50 stands for zero in the data rows.
Here are some points:
(41, 32, 46, 71, 5, 92, 71, 48, 42, 19, 54, 61, 10, 47, 56, 39)
(41, 35, 47, 21, 17, 65, 76, 62, 40, 28, 76, 39, 25, 44, 53, 40)
(33, 22, 50, 49, 20, 88, 62, 63, 40, 0, 68, 99, 34, 50, 65, 21)
(42, 46, 56, 69, 42, 64, 47, 49, 0, 39, 53, 52, 45, 46, 71, 35)
(45, 53, 55, 42, 54, 99, 60, 52, 51, 26, 66, 64, 53, 59, 54, 28)
(58, 35, 42, 50, 48, 36, 57, 64, 48, 16, 42, 39, 49, 36, 51, 68)
(51, 27, 58, 25, 28, 56, 56, 56, 43, 41, 50, 14, 39, 45, 62, 39)
(50, 47, 55, 52, 84, 41, 45, 57, 42, 66, 38, 40, 50, 55, 30, 70)
(45, 28, 48, 40, 21, 98, 66, 48, 18, 32, 42, 70, 58, 42, 65, 35)
(44, 52, 45, 50, 63, 58, 52, 64, 43, 23, 46, 62, 53, 47, 58, 42)
(41, 50, 49, 45, 37, 56, 60, 52, 47, 62, 58, 50, 35, 43, 38, 37)
(35, 34, 46, 61, 25, 76, 88, 43, 27, 18, 43, 29, 53, 44, 53, 21)
(56, 64, 66, 41, 66, 16, 29, 32, 67, 78, 39, 22, 74, 48, 36, 84)
(42, 32, 79, 43, 34, 91, 56, 59, 41, 0, 56, 69, 35, 58, 63, 20)
(45, 80, 53, 62, 40, 27, 54, 48, 54, 79, 42, 36, 56, 54, 48, 51)
(52, 56, 34, 62, 50, 53, 49, 61, 50, 57, 41, 67, 42, 59, 33, 44)
(54, 46, 34, 37, 52, 39, 59, 32, 53, 52, 62, 56, 44, 27, 44, 27)
(50, 59, 69, 62, 44, 70, 57, 46, 36, 38, 43, 58, 47, 47, 53, 42)
(25, 46, 88, 44, 37, 38, 53, 64, 62, 28, 55, 47, 54, 54, 50, 46)
(50, 43, 59, 56, 29, 94, 62, 52, 22, 15, 62, 76, 33, 56, 60, 28)
(72, 66, 59, 56, 62, 54, 21, 43, 60, 64, 37, 64, 59, 71, 40, 48)
(36, 47, 43, 33, 82, 51, 60, 61, 58, 71, 50, 37, 39, 69, 59, 49)
(91, 87, 51, 56, 92, 3, 10, 56, 77, 99, 36, 48, 72, 49, 28, 79)
(34, 59, 59, 57, 50, 40, 45, 48, 46, 53, 45, 50, 51, 56, 42, 52)
(77, 54, 47, 18, 82, 14, 4, 57, 66, 95, 56, 38, 66, 76, 34, 66)
(57, 60, 44, 59, 70, 68, 38, 47, 47, 46, 57, 69, 47, 56, 44, 55)
(1, 26, 62, 55, 28, 82, 59, 51, 39, 17, 58, 67, 51, 35, 76, 2)
(68, 62, 40, 59, 30, 55, 23, 52, 64, 76, 61, 86, 62, 67, 40, 35)
(46, 42, 59, 48, 37, 65, 62, 27, 21, 37, 48, 47, 48, 36, 62, 55)
(67, 60, 46, 28, 62, 22, 34, 50, 54, 65, 59, 32, 40, 66, 47, 72)
(57, 68, 46, 49, 82, 37, 50, 53, 48, 60, 48, 40, 66, 17, 67, 60)
(73, 81, 60, 67, 70, 17, 18, 65, 87, 91, 38, 47, 70, 62, 43, 64)
(48, 85, 46, 62, 89, 27, 64, 45, 57, 81, 34, 57, 53, 46, 45, 45)
(69, 65, 58, 40, 47, 24, 41, 39, 61, 80, 44, 40, 62, 58, 56, 56)
(42, 21, 61, 33, 30, 0, 74, 61, 29, 58, 33, 18, 54, 33, 54, 55)
(67, 38, 52, 67, 84, 27, 12, 38, 63, 64, 54, 54, 58, 56, 29, 60)
(53, 49, 25, 55, 67, 30, 32, 50, 92, 56, 44, 53, 38, 49, 52, 53)
(52, 58, 44, 49, 65, 24, 33, 47, 63, 68, 33, 30, 64, 36, 55, 69)
(22, 23, 63, 37, 41, 64, 77, 40, 41, 35, 48, 29, 50, 32, 69, 43)
(48, 57, 47, 59, 73, 24, 21, 47, 60, 65, 53, 43, 42, 63, 43, 66)
(72, 52, 44, 74, 59, 45, 39, 55, 48, 52, 48, 54, 40, 33, 57, 50)
(79, 67, 62, 70, 68, 84, 35, 48, 54, 37, 58, 92, 56, 63, 42, 43)
(64, 48, 37, 53, 39, 33, 60, 54, 26, 40, 60, 34, 51, 43, 58, 62)
(49, 60, 43, 69, 37, 75, 62, 49, 32, 24, 58, 69, 39, 36, 55, 33)
(46, 57, 44, 71, 59, 47, 25, 48, 49, 48, 56, 60, 52, 56, 52, 37)
(65, 54, 65, 58, 51, 59, 59, 41, 55, 61, 57, 47, 54, 65, 50, 47)
(46, 47, 57, 52, 38, 30, 70, 49, 40, 36, 51, 77, 48, 65, 38, 54)
(53, 43, 54, 55, 70, 70, 67, 51, 55, 51, 42, 41, 25, 41, 49, 53)
(57, 49, 68, 61, 47, 77, 39, 41, 50, 36, 48, 74, 49, 60, 64, 38)
(47, 31, 50, 47, 28, 56, 61, 41, 48, 25, 42, 58, 45, 48, 56, 27)
(62, 53, 35, 46, 66, 16, 51, 59, 54, 81, 42, 48, 58, 52, 43, 83)
(75, 78, 42, 58, 96, 5, 15, 57, 81, 95, 38, 48, 28, 71, 38, 86)
(46, 65, 57, 33, 67, 30, 59, 37, 71, 80, 52, 3, 55, 40, 49, 73)
(48, 69, 72, 59, 34, 31, 36, 52, 56, 69, 77, 27, 37, 43, 43, 85)
(64, 42, 61, 61, 55, 59, 31, 68, 64, 55, 49, 71, 59, 50, 29, 58)
(73, 79, 43, 36, 94, 11, 20, 49, 81, 84, 57, 40, 66, 79, 39, 86)
(55, 43, 57, 41, 79, 15, 25, 53, 58, 82, 37, 51, 99, 54, 49, 82)
(36, 27, 63, 55, 29, 64, 53, 72, 53, 23, 55, 48, 35, 37, 68, 42)
(31, 19, 39, 52, 32, 77, 52, 54, 41, 18, 63, 72, 25, 57, 55, 21)
(38, 38, 49, 43, 34, 74, 63, 64, 30, 19, 60, 42, 41, 65, 71, 47)
(62, 64, 48, 64, 76, 45, 43, 47, 56, 52, 47, 28, 48, 53, 47, 45)
(48, 56, 40, 43, 58, 33, 33, 59, 58, 16, 41, 7, 39, 46, 56, 51)
(72, 54, 57, 54, 64, 32, 40, 51, 69, 51, 48, 62, 67, 99, 40, 57)
(61, 62, 55, 50, 62, 52, 51, 57, 43, 32, 57, 64, 37, 63, 46, 60)
12 more points follow, each with its number after it:
(46, 52, 42, 58, 34, 20, 51, 54, 53, 60, 57, 41, 44, 29, 41, 48) 0
(64, 58, 48, 27, 56, 31, 58, 43, 41, 69, 39, 25, 86, 57, 53, 59) 1
(54, 65, 79, 62, 39, 56, 48, 62, 52, 43, 60, 66, 45, 50, 47, 52) 2
(48, 47, 42, 37, 49, 44, 51, 49, 42, 51, 44, 47, 46, 57, 42, 51) 3
(54, 47, 42, 60, 52, 56, 46, 60, 55, 36, 60, 61, 50, 46, 44, 49) 4
(61, 49, 51, 39, 54, 53, 19, 40, 48, 21, 50, 82, 58, 58, 33, 47) 5
(34, 43, 64, 60, 29, 92, 67, 42, 32, 24, 51, 73, 25, 42, 60, 34) 6
(57, 56, 58, 83, 55, 51, 40, 53, 60, 60, 59, 68, 47, 56, 48, 72) 7
(57, 52, 51, 60, 29, 92, 54, 59, 47, 8, 44, 77, 42, 37, 45, 18) 8
(51, 65, 42, 55, 83, 0, 23, 48, 62, 80, 53, 45, 69, 46, 43, 93) 9
(62, 0, 37, 66, 42, 53, 49, 55, 53, 21, 66, 79, 31, 32, 43, 37) 10
(39, 27, 56, 42, 38, 70, 68, 44, 27, 22, 54, 54, 34, 53, 69, 44) 11
Which of these numbered points is nearest to each point below, looking only along the 2 directions in which the first points spread most? Its number follows each.
(33, 43, 52, 46, 12, 98, 65, 40, 43, 27, 64, 66, 48, 39, 66, 21) > 6
(68, 49, 52, 48, 47, 68, 53, 50, 18, 53, 70, 74, 53, 56, 46, 48) > 2
(47, 45, 37, 70, 28, 93, 54, 44, 36, 27, 58, 95, 55, 48, 57, 17) > 8
(51, 45, 55, 40, 64, 0, 78, 59, 81, 79, 38, 38, 70, 50, 59, 63) > 1
(47, 54, 51, 35, 51, 39, 46, 39, 61, 47, 47, 30, 46, 48, 38, 60) > 0
(43, 43, 51, 43, 44, 71, 53, 61, 39, 33, 60, 63, 35, 52, 55, 35) > 10
(31, 56, 43, 60, 31, 51, 48, 55, 57, 47, 59, 68, 41, 34, 39, 41) > 4
(65, 24, 44, 65, 55, 55, 38, 60, 59, 51, 59, 88, 34, 47, 34, 45) > 5
(43, 48, 59, 67, 37, 90, 53, 49, 45, 12, 57, 80, 57, 51, 54, 6) > 8
(42, 64, 42, 48, 43, 51, 66, 51, 45, 51, 52, 40, 55, 63, 53, 48) > 3
(49, 54, 30, 41, 45, 42, 66, 51, 59, 56, 0, 29, 21, 34, 55, 55) > 0
(73, 92, 42, 55, 90, 0, 20, 57, 73, 95, 51, 44, 72, 55, 36, 80) > 9
(30, 36, 48, 38, 51, 34, 53, 0, 39, 61, 48, 19, 35, 52, 54, 46) > 0
(37, 40, 56, 36, 37, 79, 45, 39, 44, 34, 77, 68, 65, 36, 53, 41) > 10
(67, 49, 50, 50, 55, 29, 47, 52, 57, 72, 30, 34, 33, 50, 47, 80) > 1
(80, 77, 44, 81, 99, 2, 13, 55, 80, 91, 44, 29, 66, 57, 26, 75) > 9
(50, 43, 61, 33, 64, 18, 89, 47, 60, 94, 50, 16, 56, 55, 51, 72) > 1
(50, 58, 48, 60, 55, 74, 49, 49, 52, 27, 56, 77, 47, 55, 29, 35) > 5
(48, 65, 48, 41, 52, 52, 58, 43, 54, 44, 65, 61, 61, 45, 56, 45) > 4
(42, 54, 50, 12, 46, 36, 42, 53, 53, 63, 47, 42, 46, 40, 44, 57) > 0
(39, 14, 45, 57, 33, 74, 54, 64, 59, 30, 56, 86, 8, 74, 40, 19) > 8
(51, 56, 44, 50, 47, 31, 40, 51, 54, 80, 49, 34, 50, 45, 24, 73) > 1
(50, 49, 63, 32, 79, 71, 37, 54, 43, 29, 51, 51, 53, 46, 28, 36) > 4
Now 12 new points, numbered from 0 again:
(48, 47, 57, 30, 51, 21, 67, 51, 52, 76, 51, 7, 30, 50, 60, 70) 0
(37, 39, 55, 31, 44, 44, 49, 57, 33, 39, 43, 34, 47, 65, 46, 38) 1
(58, 57, 53, 59, 89, 36, 38, 57, 52, 73, 29, 98, 62, 40, 13, 69) 2
(46, 38, 58, 41, 45, 12, 58, 41, 53, 56, 40, 29, 52, 28, 48, 56) 3
(53, 41, 67, 45, 61, 50, 61, 49, 35, 50, 43, 41, 49, 48, 66, 59) 4
(57, 53, 52, 55, 45, 76, 15, 59, 46, 41, 58, 85, 50, 65, 42, 44) 5
(68, 65, 35, 76, 64, 28, 13, 51, 60, 70, 52, 65, 60, 63, 72, 60) 6
(39, 37, 57, 52, 54, 74, 57, 43, 41, 39, 46, 63, 44, 54, 44, 62) 7
(46, 12, 55, 40, 12, 50, 57, 60, 45, 39, 51, 68, 30, 38, 52, 44) 8
(35, 30, 41, 21, 26, 43, 70, 46, 46, 39, 52, 19, 34, 40, 48, 77) 9
(55, 37, 47, 60, 34, 99, 56, 45, 46, 27, 58, 63, 24, 49, 51, 33) 10
(51, 27, 80, 44, 35, 63, 66, 50, 55, 40, 61, 42, 57, 37, 68, 26) 11
The same question for these:
(32, 30, 48, 49, 51, 52, 50, 54, 38, 42, 45, 37, 44, 33, 48, 42) > 1
(48, 58, 0, 38, 37, 47, 89, 54, 26, 9, 53, 8, 41, 32, 38, 53) > 9
(45, 37, 47, 60, 37, 57, 65, 58, 44, 36, 60, 33, 35, 45, 61, 36) > 11
(58, 38, 47, 57, 62, 83, 49, 51, 62, 39, 53, 71, 33, 57, 34, 34) > 5
(43, 48, 38, 65, 46, 64, 46, 30, 37, 26, 47, 99, 54, 55, 52, 39) > 5
(55, 54, 37, 51, 42, 72, 44, 55, 37, 35, 54, 53, 48, 49, 39, 52) > 7
(40, 50, 58, 31, 28, 88, 64, 45, 26, 24, 61, 46, 28, 33, 67, 38) > 8
(54, 49, 52, 36, 64, 37, 27, 66, 75, 79, 32, 45, 50, 46, 43, 59) > 6
(52, 34, 38, 32, 30, 35, 64, 69, 27, 27, 41, 28, 38, 40, 66, 47) > 9
(49, 24, 46, 23, 55, 13, 86, 41, 55, 64, 42, 19, 51, 50, 55, 82) > 0
(46, 41, 46, 31, 30, 71, 57, 49, 25, 48, 62, 51, 31, 36, 59, 28) > 8
(54, 43, 56, 34, 42, 13, 47, 47, 48, 61, 49, 6, 47, 46, 51, 77) > 0
(48, 42, 54, 0, 61, 40, 60, 49, 42, 60, 25, 28, 51, 54, 55, 78) > 3
(61, 53, 51, 64, 85, 43, 0, 37, 59, 59, 44, 61, 70, 86, 38, 43) > 2
(28, 25, 54, 31, 34, 55, 77, 41, 55, 49, 31, 28, 23, 45, 75, 37) > 9
(39, 73, 51, 51, 29, 62, 52, 48, 50, 38, 53, 73, 32, 42, 56, 47) > 7
(54, 46, 48, 53, 40, 41, 69, 60, 41, 50, 43, 41, 45, 43, 67, 40) > 1
(50, 28, 31, 54, 48, 59, 55, 57, 50, 38, 79, 63, 37, 49, 26, 34) > 7
(34, 45, 61, 49, 53, 58, 47, 44, 33, 49, 74, 39, 10, 33, 47, 49) > 1
(47, 53, 50, 65, 74, 61, 47, 32, 41, 34, 28, 61, 42, 43, 58, 45) > 7
(41, 43, 37, 41, 33, 78, 99, 43, 45, 27, 56, 64, 48, 43, 66, 13) > 8
(47, 41, 58, 34, 64, 25, 65, 49, 59, 52, 44, 21, 51, 24, 49, 46) > 3
(51, 51, 60, 43, 57, 31, 50, 49, 62, 59, 29, 31, 25, 45, 48, 74) > 3
